The rows of T fall into 3 groups, and each row is roughly a mix of its group's hidden directions.
T, 109 rows:
13	1	4	-11	-3	11	-20	15	-13	2	6	20	-12	-4
-19	3	-12	-12	-1	23	-13	6	11	-4	6	16	-1	3
7	-12	9	8	-1	12	30	-2	6	11	10	-11	7	6
-19	16	-5	-13	-2	16	-5	3	19	0	8	18	-5	0
4	-4	5	-9	4	15	5	6	-12	-24	26	3	-5	-1
6	-2	14	-2	8	-12	-2	3	15	-19	-21	11	1	16
14	-13	10	11	-17	15	9	3	-18	5	11	2	0	14
-9	15	-6	4	-13	19	12	11	9	22	1	10	-6	-1
0	-10	2	-21	-13	-17	-7	-2	-9	14	5	1	-21	-8
-6	-17	-9	-4	-1	15	-6	20	-1	4	-26	0	-9	1
-29	-6	-7	-11	7	7	-11	12	6	-3	-19	1	-5	3
7	7	13	11	-11	10	-12	-1	-15	-2	28	6	2	4
-28	12	1	4	-7	-13	11	3	6	18	-11	4	3	-4
10	2	-12	3	1	22	-16	3	-8	-15	-7	-11	17	9
16	5	1	1	13	23	-11	-2	-4	13	-12	-1	20	-2
-3	0	-9	-22	-22	0	-1	2	-15	10	-16	-13	4	1
11	0	-3	9	-11	-4	-2	-11	2	-5	6	10	23	26
-26	-13	2	-6	-3	2	-15	1	10	-15	11	14	-8	-6
-11	-1	15	-11	-21	-1	7	-3	-4	-10	5	-25	9	-2
-11	-5	-4	-5	-9	18	-11	1	-5	-22	-4	20	-13	-4
13	4	13	14	-4	-8	15	9	11	4	-21	8	2	17
7	30	0	9	5	-7	-7	-14	-4	0	11	-13	14	0
-8	-28	5	0	-11	11	10	10	8	-1	1	15	-13	5
6	-13	-3	-25	-4	10	-21	1	-12	-12	2	9	-3	-4
5	13	3	5	-5	-1	7	2	22	8	-1	13	16	24
23	-3	-8	-9	12	1	22	2	1	8	-6	19	-8	5
-4	-13	-13	-21	-15	-6	-8	-5	-7	-5	-23	-9	-2	6
18	-3	-9	12	18	-3	17	0	14	-6	-5	15	-7	12
-19	-2	11	-14	-13	-17	15	0	4	13	1	-4	-17	-2
-5	9	-7	-12	-1	-8	4	-14	-6	16	20	-19	2	-14
-4	15	-13	-5	-24	3	6	-13	2	13	12	4	11	12
-7	7	-4	28	12	-9	10	0	18	-7	-1	14	4	3
4	6	7	-11	-3	-23	-2	-24	-5	-20	9	-3	2	-1
6	-12	17	-10	2	-4	21	-4	12	-7	9	-9	-19	10
11	16	2	-12	4	19	-21	13	-4	3	6	15	-6	3
2	-3	-2	-9	-3	12	-15	21	-10	4	-15	18	-14	8
-11	4	21	-13	-7	13	-8	-2	-7	16	1	-17	12	-10
-4	5	-29	11	-9	-8	-13	6	-11	-14	-4	11	7	0
8	1	-4	10	21	-3	20	2	14	1	0	22	-10	7
-10	14	-12	-24	-11	-8	-1	-14	11	11	4	-6	8	8
-17	11	-10	5	-2	7	11	11	-12	-21	14	11	9	-3
-2	12	-3	-5	-14	-7	16	-8	-9	19	3	-15	-12	-17
8	16	7	11	6	-7	10	-1	17	14	13	3	17	14
-13	10	-5	3	6	2	2	8	29	1	-13	13	-12	10
6	-1	-19	8	-7	-26	9	-2	7	8	-18	13	-2	2
6	10	-4	0	-2	-21	-24	-3	-21	-6	1	5	-2	-13
4	-10	-16	-8	-19	-5	-4	-7	-6	7	-10	-8	17	20
16	-8	2	11	-13	8	22	-1	11	5	-5	7	-7	20
-8	-22	8	-5	9	8	22	4	14	6	11	-5	2	-14
-4	8	-6	22	8	-15	13	1	9	-3	6	25	5	-9
13	-8	8	-1	22	-1	10	-2	14	6	7	13	-22	6
12	12	3	3	-7	-21	13	-15	0	12	11	-11	14	8
1	22	0	-2	9	-3	-24	14	-2	4	4	16	-11	-11
19	-2	7	15	23	14	-5	-6	16	2	-7	-3	7	8
22	-5	1	8	-9	1	22	-13	-8	4	2	-15	11	11
18	1	-5	3	-6	2	6	-2	-14	-18	10	5	24	-13
-11	7	-7	5	0	25	-9	3	6	-3	22	20	5	1
13	13	-4	7	8	-29	2	-1	1	7	-3	3	-5	-21
24	-15	3	-4	-2	9	25	6	4	13	-6	1	-4	2
-7	-10	15	16	-9	12	3	12	-22	10	15	-1	1	5
20	15	-12	-8	12	-11	10	-9	9	5	-18	-11	6	-3
17	-4	5	16	-2	-9	28	-4	-4	13	4	-12	4	-4
-11	10	-1	6	5	21	-5	1	3	-4	26	16	-5	-11
11	-9	3	2	22	14	-15	-1	11	2	-1	-3	-18	16
-7	-4	-3	-17	-23	-10	-17	-1	-17	9	1	-9	-3	-10
10	-3	23	-9	-8	-8	23	-10	5	7	3	-10	11	-11
11	-10	-6	-8	3	-16	16	0	4	-2	6	14	-26	6
1	26	-5	-1	3	12	-7	-11	14	-5	-3	-6	10	22
-13	10	1	-8	23	9	-3	12	22	12	10	1	-1	-6
10	-14	4	6	-9	-8	7	7	-10	-4	-31	-5	-11	2
8	-3	12	-14	-12	9	-13	-7	-12	9	-2	-18	16	-12
-8	-10	-13	-8	-7	9	2	10	-12	17	-13	-15	-14	-15
18	2	5	7	-5	-5	8	-14	-19	3	15	-17	15	-4
-6	33	1	6	13	2	-11	-3	4	3	10	-11	11	1
-12	2	1	3	-1	25	8	2	10	3	-5	-8	7	27
7	0	13	-15	18	22	9	5	-7	2	17	10	-7	-3
-8	25	8	0	-6	9	9	1	20	1	5	21	-7	2
13	5	6	20	7	-3	3	-5	3	4	22	4	22	13
12	-11	7	-6	-6	7	-11	13	-6	0	12	25	-16	-9
-4	5	3	18	8	-23	17	-3	2	9	4	-12	3	-18
2	-10	15	8	8	3	-18	-5	6	-16	22	-9	-11	0
24	-11	7	-17	-6	-12	22	-6	0	5	1	1	-7	-3
-7	-17	-8	-8	13	8	-7	19	2	12	-18	-13	-6	-6
-11	13	0	-12	14	1	5	11	23	21	-2	-7	-3	-4
-6	-4	6	-3	19	4	2	20	9	9	-16	-7	-17	-14
12	8	3	13	1	0	23	-4	6	-5	-6	3	28	-6
9	3	0	0	-10	9	2	-23	-1	-12	11	-13	17	18
6	-7	12	-7	11	-21	4	3	1	-5	-24	-14	-12	-7
-17	15	-4	-3	7	5	-21	14	10	-1	-11	15	-11	4
8	-14	-5	-4	7	-10	-1	9	5	15	-19	-18	13	15
-2	23	9	10	2	4	17	3	10	17	15	4	-7	-11
-15	5	-18	-10	-12	16	-3	-5	-9	13	18	-4	-2	-12
-2	2	3	-9	15	16	17	0	28	7	6	-7	5	-1
1	0	11	3	-3	25	-7	19	-17	11	9	7	-3	10
-8	6	-7	-2	-20	1	-12	1	-20	-8	3	-8	22	-13
12	-2	11	4	26	23	3	0	10	-6	7	0	-5	11
-24	8	-5	1	-5	-15	22	6	7	11	-9	10	-9	3
-10	9	10	-11	-7	-5	29	2	-6	13	3	10	8	-14
17	-1	7	2	-13	14	-11	11	-25	5	6	11	-5	9
9	-16	6	1	-1	-10	21	-15	11	-4	17	-6	5	-16
-16	2	-4	3	-20	-6	-22	0	-14	-10	7	-10	9	-11
-11	-9	19	-2	-10	-21	0	-6	7	-2	17	-7	-17	-7
-16	-11	-1	-8	0	26	4	6	-1	1	-11	-11	8	20
11	15	1	12	-1	-5	4	-12	-18	4	4	-22	17	6
-19	12	-15	7	-17	-4	-6	5	-13	-8	-5	0	20	-8
6	5	-19	12	-2	-19	12	1	-3	-4	0	25	6	-8
-3	-12	0	7	8	12	3	20	-8	11	-13	-9	-17	-17
-5	23	-11	-13	9	-6	-25	-7	7	-11	-7	1	2	-1
22	-9	-5	-8	-9	-18	1	-21	-5	-13	5	-2	5	-10
Here is one row of each group, with its name. Which group are the others in?
7	0	-4	3	10	-5	-4	0	13	12	8	-4	27	22 : L
-16	-12	-1	4	0	10	22	-6	12	1	-9	-17	10	15 : U
-29	7	12	1	-2	-6	-10	0	5	23	-2	-2	-6	-8 : D

-19	20	-2	13	15	-14	5	-2	14	4	-2	-13	6	-6 : U
-16	-5	14	2	-2	-2	8	1	12	-17	13	-15	-17	13 : D
-5	-15	-8	-3	17	12	-6	22	7	16	-12	-9	1	0 : L
20	-8	11	-22	-13	-2	4	-8	-10	11	-3	-11	8	-11 : D
-1	7	9	8	-4	14	-15	-3	-7	-6	3	-13	29	-12 : D
-14	-20	7	2	7	-6	19	5	13	5	10	-2	-4	-21 : U
12	-21	1	-3	-10	8	20	-1	19	-3	-1	13	-10	8 : U
17	-3	-1	24	-16	-1	11	-5	-17	7	7	0	11	8 : L
2	-5	1	4	-20	-25	-17	-10	-5	4	2	-4	5	-17 : D
